rotation steps, each row followed by its count of steps:
The counts run from 0 to 328.
[-28  36   5  19  -4  -2 -46 -22  12  12 -24] -> 255
[ 22   6  -3  -7 -28  20 -50 -36  -1   3 -19] -> 261
[ 31 -31  -5   6   0  25  10  34   2 -41 -21] -> 281
[-27   0  -6   1  39  -1  36  46   8 -10   5] -> 145
[ 28 -35  -9 -10   7  30  18  36   1 -36  -9] -> 296
[ 33 -37 -12 -31   1  22  30  14 -12 -15  17] -> 147
[ 36  -8  -6 -13 -31  29 -43 -25  -2  -7 -16] -> 268
[ 27 -30   9  37 -17 -19  25  19 -17 -30 -10] -> 49
[-23  -5   5  19  21 -33  48  32  -7  -5  18] -> 3
[-10 -16  -5  -4  30  -2  46  47   2 -17  12] -> 153
[ -7  -7  -3  29  19   4   9  48  13 -37 -28] -> 93
[ 47 -29  -5  -3 -24  26 -14   0  -6 -29 -17] -> 267
[ 36 -14  -3 -10 -34  21 -38 -28  -6  -8 -14] -> 81
[-37  10   7  25  25 -38  33  23  -6   7  12] -> 10
[-22   9   8  48  12 -16   3  32   9 -23 -28] -> 70
[-16  -7  11  40   9 -38  38  29 -10 -11   6] -> 205
[ 28  -4   3   0 -41  -8 -29 -47 -15  14   5] -> 44
[-10  -7  12  49   1 -35  30  29  -7 -16  -5] -> 220
[ -4  -3   3  45   8  -6   8  41   8 -38 -28] -> 78
[ 34 -39  -1 -19 -14  -2  36  -1 -22  -5  29] -> 177
[-23  30 -12 -21   9  23 -44 -16  20  17 -14] -> 292
[ 26 -37  -4 -14   3  -3  46  19 -20 -10  25] -> 169
[ -3  18 -11 -33  -3  33 -47 -26  10  14 -12] -> 112
[-49  31  -9 -15  37   4   1  11  18  18   3] -> 323
[ 30  -6 -12 -29 -20  37 -39 -26   4  -3 -15] -> 283
[ -5 -11   2  38  12   0  10  40  11 -36 -30] -> 265
[ 25  -1   6   2 -40  -5 -35 -45 -14  13  -2] -> 231
[-27  30 -15 -36  15  19 -29 -20  11  28   5] -> 135
[ 12 -17   5  43  -1  -7  14  36   1 -41 -24] -> 71
[  1 -22  10  34   3 -35  40  29 -15 -18  10] -> 26
[-38  16  -3   2  40   7  15  41  19  -8 -10] -> 309
[ 27  -3   3  -1 -38   3 -41 -44 -11   8  -7] -> 59
[-14  16 -10 -42   4  12 -17 -34   0  40  23] -> 157
[ 37 -29 -15 -42  -7  25  15  -3 -13  -4  19] -> 327
[-19  -8   8  22  19 -35  45  29 -11  -5  13] -> 190
[-46  27  -7  -4  41   8   0  26  21   5  -9] -> 129
[  0  20  -6 -13 -14  20 -54 -32   9   9 -21] -> 269
[ 19  -8  -2 -29 -23  -5  -5 -46 -21  27  28] -> 186
[ 35 -12 -10 -21 -23  34 -37 -24   0  -9 -14] -> 96
[-26  31   8  15 -13 -28 -31 -37  -5  32   0] -> 38
[-42  30  -5  18  26   7 -20  22  25  -3 -27] -> 99
[ 16 -20   6  43  -6 -14  17  32  -6 -37 -20] -> 243
[-35  17  -8  12  38   8   1  41  21 -13 -23] -> 294
[-38  32   6  41   9 -16 -25   6  13  -3 -28] -> 69
[ 37 -22 -12 -36 -12  42 -14  -8  -2 -14  -4] -> 118
[-35  36  10  29  -4 -31 -26 -20   3  24  -9] -> 46
[ -3  -6  14  52   3 -28  18  34  -5 -26 -17] -> 235
[ 43 -30   6   3 -39  -9   3 -25 -27  -1  10] -> 215
[-11  27   6  11 -23 -17 -42 -44  -3  26  -9] -> 232
[-36  36   5  31   1 -14 -33  -7  14  10 -25] -> 248
[  5 -19  11  37  -3 -33  36  26 -14 -22   4] -> 213
[ 25 -33 -10 -13  12  29  25  36  -1 -34  -6] -> 124
[ 32 -18 -15 -43  -9  41 -15 -12  -4  -5   5] -> 305
[ 37 -20   3  -3 -41  -9 -11 -40 -22   9  13] -> 36
[ 27 -36 -12 -21  11  27  25  34  -1 -29   2] -> 311
[-34  38  -9 -12  18  16 -38  -5  22  15 -18] -> 113
[  5 -29  -7 -12  23  10  43  41  -3 -23  10] -> 146
[-36  38  -2  14  16   5 -37   1  22   5 -29] -> 91
[-45  34  -8 -12  36  11 -13  12  22  15  -8] -> 308
[-45  29  12  33   8 -40   0  -5   0  20   1] -> 211
[ -7 -13 -11  -2  32  16  31  53   8 -27  -2] -> 310
[ 39 -10   0  -4 -38  15 -39 -33  -6  -5 -13] -> 253
[-36  37  10  32   0 -27 -28 -15   5  16 -17] -> 233
[-15  19  -4 -35  -1  -6 -14 -40  -5  42  27] -> 172
[-34  23   1  38  21  -6 -10  31  17 -15 -30] -> 264
[ -9 -18  -7  -6  29   7  42  48   1 -17   9] -> 325
[ 35 -35 -15 -34   1  30  24  16  -8 -18  11] -> 319
[ 39 -16   7   0 -42  -5 -20 -40 -21   5   7] -> 223
[ 30 -21 -15 -49  -9  34  -3 -16  -6   2  14] -> 320
[ 48 -29   0  10 -33  12  -8  -3 -11 -26 -15] -> 252
[  8 -18   9  47  -7 -20  23  32  -7 -33 -15] -> 56
[  9   6 -15 -49  -1  33 -27 -28   4  19   9] -> 134
[ -2 -10  -4  23  18  11  12  49  13 -36 -25] -> 280
[ 26 -37  -9 -23   8  12  43  25 -12 -18  21] -> 154
[ 35 -36 -11 -28   5  31  18  22  -5 -24   4] -> 132
[ -8  20   7   0 -23 -22 -28 -50 -10  36  12] -> 30
